name the system of each run:
In the rows, 128 means zero.
trace 1, T (8 x 64):
[[127 161 133 110 157 113 142 137 122 101 148 114 166  83 112 129 119 154
  137 130 125 118 121  82 159 130  93 126 143 103  87 149 156  87 117 161
  112 111 118 102 147 130 134 193 141 169 119  84 147 150 150 170 127 173
  109 114 128 114 117 139 164  80  98 125]
 [103 148 117 128 139 111 144 130  96 119 142 135 162  91 128 130 117 143
  129 139 125 113 143  85 163 101  93 143 137 118 100 158 169 105 130 159
   93 118  88 106 149 133 141 210 128 153 145  77 154 144 160 180 128 160
  120 103 161 115 116 126 172  74  91 132]
 [ 83 125  96 152 135 119 158 126  85 148 139 144 139 107 133 135 120 138
  102 147 117 102 164 102 158  83 109 155 129 132 119 158 170 126 133 142
   94 113  69 113 151 127 157 218 114 124 133  73 166 129 164 167 130 141
  136 107 184 118 123 117 170  76  91 128]
 [ 71 104 104 165 130 116 151 125  89 171 130 159 103 122 140 147 123 118
   88 154 124 117 170 133 150  71 120 159 111 146 135 142 158 142 131 131
  101 123  66 128 147 114 166 205  99  87 141  99 162 117 147 134 134 126
  146 122 209 127 130 112 170  97 107 113]
 [ 85  87 105 173 101 121 135 129 107 196 119 164  92 149 140 138 122  89
  102 157 129 121 170 171 135  74 130 154 103 165 147 125 146 150 129 130
  107 137  71 136 150 102 157 179  86  74 140 118 147  95 130  84 155 120
  151 126 217 125 125 112 152 128 111 119]
 [113  90 119 161  91 126 118 126 121 197 111 159  82 184 139 130 124  75
  110 145 131 118 151 191 139  83 141 141  98 162 168 108 134 154 139 120
  138 143  89 123 152 102 148 133  76  53 140 146 123  91 113  63 149 116
  142 145 209 113 139 120 131 140 147 135]
 [133  88 130 140  97 130 108 113 141 175  98 144  89 189 143 119 135  62
  116 137 144 125 143 205 136 106 157 116 105 155 194  97 117 136 128 113
  174 140 115 115 144 110 143  73 101  56 134 166 105  86  91  47 132 123
  121 146 165 118 159 131 110 164 184 139]
 [155  94 142 116 123 139 106  99 143 141  91 119 100 189 144 115 138  67
  129 123 144 129 130 169 116 127 160 109 125 139 193  92 100 122 138  97
  172 135 134 123 131 134 134  36 125  75 130 178  95  93  83  61 121 108
  106 146 110 120 164 142  95 165 204 146]]
trace 2, B (8 x 64):
[[117  89 111 115 121 142 117  75  90 131 112 109 119 173 144 120 123  79
  114 148 139  71 163 122 171  83 129 139 100 157 194 132 139  86 167 109
  161 111  78  79 169 152 152 102 131  87 134 126 122 113 120 123 102 132
   83 123 182  99 179 119 122 119 182 140]
 [168 134 140 102 104 141  98  94 134 120  92 106 139 177 138 113 115  75
  150 114 109 100 134 152 166 108 122  95 131 146 191 118 133  82 167 138
  182 114 110  70 172 145 129  64 138 110 150 152 102 119  99 102 121 152
   88 136 148  96 161 143 124 115 204 162]
 [199 182 157 122  81 137 120 130 157 139  87 125 168 157 161 103  98  81
  166  98  77 144 126 176 133 155 111  82 154 129 171 108 136  98 130 148
  189 139 153  99 137 137 127  53 118 135 152 165 104 128 102 101 149 152
   93 150 116 103 137 174 124 115 218 155]
 [192 213 139 158  80 107 158 146 168 164  97 154 204 110 190 101 101 118
  167  92  60 175 139 168 112 179  97  80 171 132 139  96 150 128  88 143
  174 149 165 140 116 141 132  76 101 158 154 165 120 149 141 121 177 138
  117 155  96 115 112 177 139  85 195 145]
 [150 224 118 166  97 100 175 142 143 145 114 163 220  64 187 101 106 159
  152 100  47 159 140 113 114 187  91 112 176 117 105 131 168 144  84 138
  133 135 151 155  90 137 139 146  88 165 151 115 161 165 186 182 175 131
  135 140 105 114 105 161 157  57 141 135]
 [122 196 109 158 139 109 158 137 102 116 146 138 204  42 143 108 126 190
  140 116  86 109 149  65 144 158  81 138 161 113  68 172 174 130 107 150
   86 113 115 142 110 140 148 210 121 183 144  71 179 182 210 225 144 126
  141 120 121 127 108 130 168  48  91 133]
 [110 155 133 107 173 131 124 139  97  76 171 103 167  60  77 129 126 204
  144 127 153  79 121  56 194 128  79 143 135  95  45 178 158  80 126 178
   76  97 106 101 151 134 129 243 160 176 113  54 165 170 178 205 127 170
  132 100 136 125 101 112 160  87  65 118]
 [124 124 178  58 179 129  80 157 137  50 177  62 102 113   6 140 142 172
  140 118 205  89  69  99 188 132 108 130 113  73  53 165 130  73 123 194
  102 111 137  85 173 118 110 222 184 160  96  78 129 142 108 137 113 203
  127  95 128 148 106 116 155 152  65 102]]
trace 3, V (8 x 64):
[[170 181 152 128  93 119 121 147 158 134 120 131 156 117 132 105 115 133
  164  97 100 136 119 166 144 170 116  92 144 139 129 127 132 131 110 151
  153 139 159 125 119 134 117 114 111 134 139 153 121 141 128 120 161 136
  130 143 119 124 107 148 137 128 168 128]
 [176 157 147 125  99 130 106 137 162 147 114 124 141 142 140 102 132 117
  154  95 109 142 120 180 129 165 127 103 136 143 148 115 117 136 108 132
  163 141 167 133 114 125 128  84 107 112 137 173 111 127 119  98 158 119
  135 152 113 126 120 147 115 139 177 135]
 [160 125 144 128 106 130 106 117 154 150 109 129 115 156 141 106 134 102
  143 110 128 131 126 178 135 156 141 107 130 144 159 110 105 133 123 107
  169 142 153 130 118 131 129  74 115  85 137 159 107 122 110  80 148  99
  129 154 117 120 141 136 108 160 180 129]
 [128  92 125 132 133 127 106 106 128 144 107 128 101 164 140 116 135  90
  117 128 151 117 132 159 133 121 149 132 113 145 176 108 105 129 141  98
  147 132 122 120 128 136 138  87 111  74 126 158 116 102 113  80 124 101
  122 144 131 117 146 128 103 147 168 135]
 [ 97  70 102 142 145 132 131  95 100 143 124 132  96 158 152 139 138  88
   96 158 148 112 149 130 137  94 152 152 102 140 171 120 121 131 145  99
  127 121 101 114 130 140 146 119 116  80 135 138 128  94 123 104 111 106
  116 128 148 115 153 111 119 125 147 132]
 [ 80  74  93 148 159 125 141 100  89 147 130 138 101 143 137 145 128 106
   82 164 157 112 158 104 138  86 136 157 108 132 151 133 134 134 142 102
  100 116  75 121 142 127 157 160 124  85 125 107 146 105 131 123 110 115
  128 118 153 117 147 115 129 117 104 131]
 [ 66  87  93 147 171 112 148 130  90 137 145 146 105 118 125 147 131 131
   81 162 150 118 144  93 134  86 129 165 118 115 119 144 140 135 133 120
   85 125  81 142 133 126 159 201 120 108 119  93 154 108 151 140 116 131
  134 105 156 129 125 113 146 100  73 125]
 [ 85 123 115 141 172 113 150 145 110 120 157 133 120  96 111 145 131 162
  107 149 149 132 128  89 132 115 121 160 125  93  86 145 136 129 115 141
   75 119 111 134 132 123 143 211 123 139 112  84 158 134 150 157 123 143
  143 106 129 138 111 114 148 103  64 120]]
trace 4, H (8 x 64):
[[ 99 114 124 100 194 144 109 107 100  72 170  91 134  82  80 134 149 188
  125 138 177  60 125  55 183 121 116 157 106 102  71 176 131  92 137 138
   80  99 120 102 134 140 138 212 169 145 111  69 158 154 168 191 106 126
  129 109 121 132 116  96 129 114  72 121]
 [112  91 136  70 198 154  82  91  90  52 164  64 118 105  70 125 161 162
  134 138 195  56 114  67 196 124 122 148 102 103 110 167 109  75 150 127
  104  89 129  75 153 158 138 175 194 124  95  92 136 150 141 169  84 135
  105 110 109 125 147  97 107 139 106 131]
 [152  96 147  51 190 157  68  87 103  51 149  36 118 140  84 126 146 126
  144 126 191  67  99  80 196 136 141 126 104 109 137 159  95  68 163 127
  137  92 150  62 161 165 116 108 192 127 104 114 100 144 111 135  81 146
   91 108  95 114 161 114  94 151 157 136]
 [175 111 166  54 164 162  62 106 141  63 133  51 106 171  80 128 140  99
  152 116 174 105  83 115 160 157 147 106 113 115 154 122  85  74 155 133
  164 108 184  71 152 153 104  43 180 130 109 160  76 132  85  97  97 152
   88 127  75  98 151 133  93 166 187 147]
 [194 124 183  66 137 141  80 139 179  98 112  88 104 196  94 117 140  69
  156 100 152 150  66 167 121 155 160  98 137 102 155  96  84  91 129 131
  168 136 190 101 136 126 104  33 158 123 116 187  79 121  59  51 114 148
   95 137  79 122 147 148 100 175 200 144]
 [172 122 176 102 116 114 116 161 188 143 103 126  87 205 113 129 114  55
  139 113 141 200  80 202  92 145 155  89 148 105 165  61  84 122  99 137
  177 161 178 136 133 107 114  45 115 109 123 206  74  92  34  14 138 166
  113 145  86 135 142 173 116 172 183 129]
 [151 124 159 147  89  88 140 173 178 186  96 165  79 213 130 128 101  41
  112 124 122 221 102 223  75 118 149  85 155 123 166  56 106 153  94 135
  165 175 134 161 132  87 128  75  71  98 141 195  98  70  46   9 158 176
  124 137 141 131 128 172 148 162 162 121]
 [122 127 136 177  59  82 167 172 165 230  83 208  98 189 156 137  95  50
  101 137  84 200 144 238  90  86 133 104 143 140 166  67 159 166 101 144
  152 171 101 161 141  80 146 128  33  80 164 171 124  67  81  28 184 166
  152 135 206 129 115 158 187 122 142 127]]
trace 5, N (8 x 64):
[[139 122 167 105 132 133  98 145 138 126 142 110 111 145  90 123 131 109
  139 120 151 120 114 173 158 125 131 118 113 124 127 117 122 102 122 153
  145 131 135 105 156 115 120 137 125 115 120 142 105 121 101  87 135 157
  121 127 152 121 124 133 140 152 142 122]
 [129 131 153 128 114 111 119 156 137 146 136 135 119 140  93 136 121 112
  135 128 132 123 123 166 156 104 113 126 118 123 112 121 139 109 121 170
  123 132 113 105 158 110 126 177 113 117 126 129 124 116 117  97 148 177
  130 121 178 123 114 138 156 122 118 122]
 [117 139 120 144 115 103 146 142 116 151 129 145 140 125 136 136 109 112
  116 146 104 131 150 133 149  87 102 131 133 129 119 126 168 125 121 158
  112 132  83 115 152 117 144 185 103 122 141 103 151 125 140 125 140 169
  121 110 189 113 120 133 176  84 119 128]
 [104 126  92 166 129 114 166 113  97 152 107 159 147 126 169 135 112 113
  102 157 101 129 161 104 130  85 116 135 148 130 140 133 162 126 142 128
  116 126  81 120 137 130 159 153 102 112 145 107 150 120 148 146 128 136
  117 117 163 113 137 132 159  66 126 135]
 [114 108  89 158 147 122 159  97 110 141 108 153 140 142 182 136 120 101
   86 152 115 131 158  97 115 102 138 136 135 132 172 117 141 131 133  93
  122 126 102 138 112 138 156 102 115 101 139 122 136 109 136 138 117 112
  112 125 116 125 145 125 123  84 133 134]
 [125  91 115 147 157 124 140 108 132 131 107 136 109 154 158 135 128 109
   95 144 142 148 130 114  97 131 165 122 129 119 156 104 105 138 126  78
  122 134 143 158  91 132 152  83 120  91 125 148 124 105 113 110 119 110
  121 132  75 132 139 127  99 121 139 136]
 [132 103 140 122 163 112 129 139 155 124 138 132  97 148 112 135 142 124
  116 125 160 175  96 141  98 154 155 122 135 104 117  94  86 147  94 108
  120 145 174 176  95 119 120  89 137 117  96 155 108 116  95  83 120 116
  135 130  56 156 120 136 105 165 120 123]
 [143 139 156 117 147 107 122 166 162 116 144 126 113 114  84 129 136 148
  139 113 155 172  76 142 113 170 131 112 133  91  72 114 100 141  80 134
  117 147 181 162 102 113 105 135 138 154  95 144 118 130 103 105 142 142
  153 127  74 159 101 142 131 163  96 114]]
trace 6, D (8 x 64):
[[115 145 159  91 165 112 104 162 139  85 171  97 126  96  52 135 127 175
  137 119 166 124  91 112 164 150 100 129 132  86  58 145 134  96 103 185
   94 117 145 107 157 111 109 220 158 169 103  96 134 148 127 141 129 182
  140 102 129 139 103 143 166 136  74 109]
 [140 157 173  93 136 105 114 196 161 116 153 114 120 120  54 133 115 141
  151 113 135 153  77 146 144 140  95 106 143  86  63 124 130 101  95 203
  110 139 149 114 161  99 104 191 136 174 113 121 127 130  97 101 147 213
  136 113 132 145  87 152 179 139  91 110]
 [161 176 177 116 104  93 133 200 183 136 125 143 138 148  89 127 101 111
  143 101 112 188  81 189 121 135 105  79 162  93  88 100 134 110  92 191
  133 157 158 137 152  94 101 154  98 155 130 146 120 123  86  76 162 207
  130 117 133 140  92 163 188 125 109 112]
 [171 209 157 146  85  92 155 185 186 160  96 169 167 148 127 125  87  91
  149  95  72 193 109 203 106 133 105  74 174 107 126  88 148 112  84 181
  156 159 135 128 146 101 124 113  87 152 149 157 125 112  94  73 173 205
  113 135 132 128 107 178 190  90 156 132]
 [177 197 138 155  74 107 158 146 159 178  76 167 187 152 177 114  83  80
  154 106  55 173 137 179 111 130  95  82 173 128 174  92 158 114 112 159
  173 153 122 118 146 124 135  81  93 143 167 158 123 109 105  95 166 184
   95 145 136 104 137 183 167  67 195 145]
 [181 170 125 140  74 124 133 100 137 164  66 153 182 168 195 102 100  57
  149 108  58 134 159 169 142 106 114  87 154 152 207  93 152  97 142 135
  190 134  94  92 147 141 143  47 112 124 165 164 113 120 116 110 148 150
   78 146 152  95 161 158 151  75 224 160]
 [157 124 114 132  97 142 116  71 108 145  60 128 140 192 182 109 121  50
  129 125  99 100 161 147 152  83 130 102 124 162 241 107 131 103 166 102
  187 123  94  89 155 151 160  23 129  86 156 154 102 110 117 107 116 116
   73 148 159 102 184 125 112 107 233 164]
 [127  61 105 129 140 155 106  52  87 140  97 112  93 184 175 116 141  58
  104 154 150  93 161 138 135  92 162 137  92 168 235 112 107 125 176  65
  176 125  99  97 134 157 155  38 127  51 133 156  97  89 102 100  94  80
   84 140 130 100 194 110  76 136 213 149]]

runs to name:
trace 7 (6 x 64):
[[107  84 117 126 151 121 137 102 108 133 120 132 106 167 150 142 136  85
   94 152 144 121 136 112 129  83 145 135 123 121 163 115 130 109 151 105
  133 126  97 107 145 130 142 111 126  94 131 132 123  93 103 108 105 145
  100 114 137 111 155 118 120 111 133 141]
 [ 97  87 102 141 151 113 151 108  99 140 125 139 113 149 130 144 117  99
   88 163 141 121 146  99 138  67 124 150 116 125 146 125 140 103 157 132
  102 115  75 109 160 127 142 158 124 103 125 102 139 104 119 121 120 152
  118 104 167 117 144 109 147  96 108 128]
 [ 87 108 108 136 150 110 149 137  98 143 142 139 116 127 114 150 115 124
   95 157 144 118 141 106 140  67 116 142 126 119 118 144 155 113 128 140
   92 123  83 114 157 115 150 206 119 120 127  95 151 112 127 129 129 164
  128 107 169 130 124 120 165  96  87 117]
 [ 96 133 120 134 137 111 135 153 123 140 157 131 117 105  90 140 125 144
  114 144 142 129 125 125 137 114 107 143 127 115  86 144 151 132 107 164
   89 126 105 129 146 109 138 222 111 139 121  95 149 128 145 131 144 159
  157 109 168 130 101 127 165 113  78 113]
 [121 146 151 115 141 113 115 169 138 117 161 116 128  97  75 133 136 159
  148 127 142 126 111 134 148 150 107 132 124 107  71 140 129 131  95 157
  106 125 144 130 139 119 111 201 130 156 103 115 134 143 137 142 153 153
  162 118 132 138 100 128 154 143  83 109]
 [156 161 164  88 132 119 101 156 147 106 159  93 139  90  78 113 137 170
  168 104 134 119  98 139 158 174 114 126 120 120  85 148 124 111 104 168
  125 125 170 111 139 129 102 160 145 159 109 123 127 163 139 139 142 142
  149 128 108 131  96 138 138 156 117 118]]
 | V
trace 8 (6 x 64):
[[ 78  75 123 124 139 128 109 129  96 141 154 114  75 136  85 138 133 124
   94 158 179  80 145 128 174  73 129 166  88 134 118 159 136 128 141 142
   95 120  82 109 163 104 151 218 120  86 126  96 144 114 139 122 124 131
  157 109 203 130 129 101 152 151  85 110]
 [ 82 101 114 122 143 134 111 126  99 119 169 105 101  95  78 142 142 170
  111 145 160  78 142 120 173 116 125 169  92 127  83 181 138 135 128 145
   93 109 101 112 150 122 136 237 133 112 117  79 156 140 159 151 131 120
  171 112 186 139 112  95 132 141  68 107]
 [113 134 125 120 139 139 114 131 105 111 176 103 134  62  86 131 146 202
  144 129 139  77 136 106 167 157 109 155  97 132  67 179 144 137 113 140
   95 105 127 122 120 130 120 229 128 133 115  84 164 166 188 184 140 107
  170 128 146 133 101 100 122 136  79 113]
 [134 167 127 116 137 131 120 132 125 104 175  97 163  46 106 108 148 214
  159 118 125  99 126 105 163 201 104 143 124 137  65 169 130 140 100 129
  114 110 161 132 101 142 110 187 134 163 120 101 146 182 196 195 155  90
  169 134 104 134  96 126 122 136 100 118]
 [167 192 136 114 124 127 119 124 141  97 149 109 185  52 133  99 149 200
  170  96 109 111 119 108 139 221 123 126 145 123  99 164 126 138  89 119
  136 121 188 144  79 155 115 125 133 165 121 126 132 190 183 196 155  82
  153 146  65 135 107 131 105 130 141 130]
 [186 189 130 126 128 136 132 113 151 115 124 118 201  78 170  95 143 167
  164  95  96 146 115 108 120 226 122 116 159 123 124 131 116 140  92  94
  164 125 195 141  69 162 127  57 127 165 131 145 120 172 172 169 144  83
  124 157  40 116 125 150 103 109 182 147]]
 | V
trace 9 (6 x 64):
[[153 168 124 127 152 116 151 120 134 109 119 131 173 102 157 117 112 146
  127 116 105 143 120  93 122 158 113 109 166 108 116 132 132 121 104 122
  135 124 143 136 106 141 140 123 130 165 129 119 141 146 139 149 132 150
  113 131  75 126 128 155 139  78 138 134]
 [139 167 119 137 136 111 144 130 132 128 131 136 178  89 152 115 117 159
  135 114 101 134 138  98 129 162 113 123 162 105 114 141 136 137 104 132
  122 128 141 151  96 143 135 152 119 150 136 112 147 152 169 167 152 127
  135 131  97 131 118 139 137  91 126 131]
 [124 158 118 148 124 114 135 133 125 132 145 136 159  74 129 113 129 161
  137 119 106 119 139 120 136 155 105 139 135 131 106 151 143 146 103 134
  114 130 137 139 109 128 143 178 113 139 127 106 142 156 171 167 156 118
  161 130 130 131 118 134 144 107 112 127]
 [119 148 122 140 108 124 125 139 124 147 154 135 131  78 119 123 137 158
  139 125 123 108 142 133 148 153 106 154 109 148  99 153 145 138 103 143
  116 118 125 129 121 127 131 195 110 128 139 108 147 153 174 153 164 106
  170 132 170 128 108 118 139 143 109 123]
 [110 128 132 126 103 127 102 137 116 153 150 119 115 103 101 124 139 144
  135 135 136  86 147 158 170 141 110 146  88 152 113 155 141 138 118 145
  116 119 118 116 143 118 123 202 109 111 125 112 142 141 160 130 147 111
  171 130 190 125 116 112 134 159 111 116]
 [110 101 134 122 119 131  86 128 111 139 147 107  93 133  93 119 136 126
  135 141 153  74 141 156 177 107 120 152  84 147 124 150 130 119 128 147
  127 117 105  98 166 116 130 195 120  96 122 109 127 132 136 120 138 122
  153 126 206 130 122 104 141 158 117 118]]
 | T
trace 10 (6 x 64):
[[109 133 140 107 181 123 135 134 113  80 160  93 142 102  77 142 132 150
  128 137 168 114 107  81 164 113 107 136 138  83  81 152 137  83 120 161
   95 108 115 103 157 132 130 187 166 160 104  81 141 135 132 157 112 185
  103 105 115 130 119 121 153 100  82 129]
 [120 113 155  85 170 136  98 130 119  74 151  79 110 128  58 132 139 143
  135 129 173  86  97 100 177 118 120 132 109  97  92 149 125  77 136 170
  104 107 129  81 166 128 120 188 175 146 101  94 129 142 116 136 112 181
  113 108 130 132 132 116 148 131  99 125]
 [139 111 167  65 155 144  71 124 131  83 152  67 104 146  64 123 146 125
  149 122 179  73  92 139 195 129 128 129 100 103 119 142 114  71 144 169
  132 109 136  63 178 131 113 154 168 135 106 120 110 134 101 109 105 166
  116 112 140 121 122 119 135 157 142 124]
 [162 113 177  66 132 153  70 128 145  97 139  66  92 171  56 121 143 103
  160 114 177  97  96 172 178 144 140 122  97 126 134 135 106  85 146 152
  166 120 152  73 171 131 105 110 151 107 116 154  88 128  92  80 120 146
  127 133 152 110 131 127 118 189 166 137]
 [167 112 188  89 102 149  69 137 161 127 131  93  80 175  86 114 137  94
  153 109 156 128  98 205 153 158 156 112  97 139 154 108  90 114 131 134
  178 128 165 106 148 121 103  82 130  94 119 179  89 115  81  56 130 119
  136 145 138 120 131 130  98 194 190 133]
 [167 108 161 115  91 128  90 138 170 163 110 126  78 177 112 111 138  84
  145 112 142 152 108 219 123 155 169 104 110 146 171  90  81 143 109 108
  180 149 166 134 130 110 114  60 112  76 124 192  81 103  84  44 152 107
  148 151 125 135 139 145 101 199 189 122]]
 | H
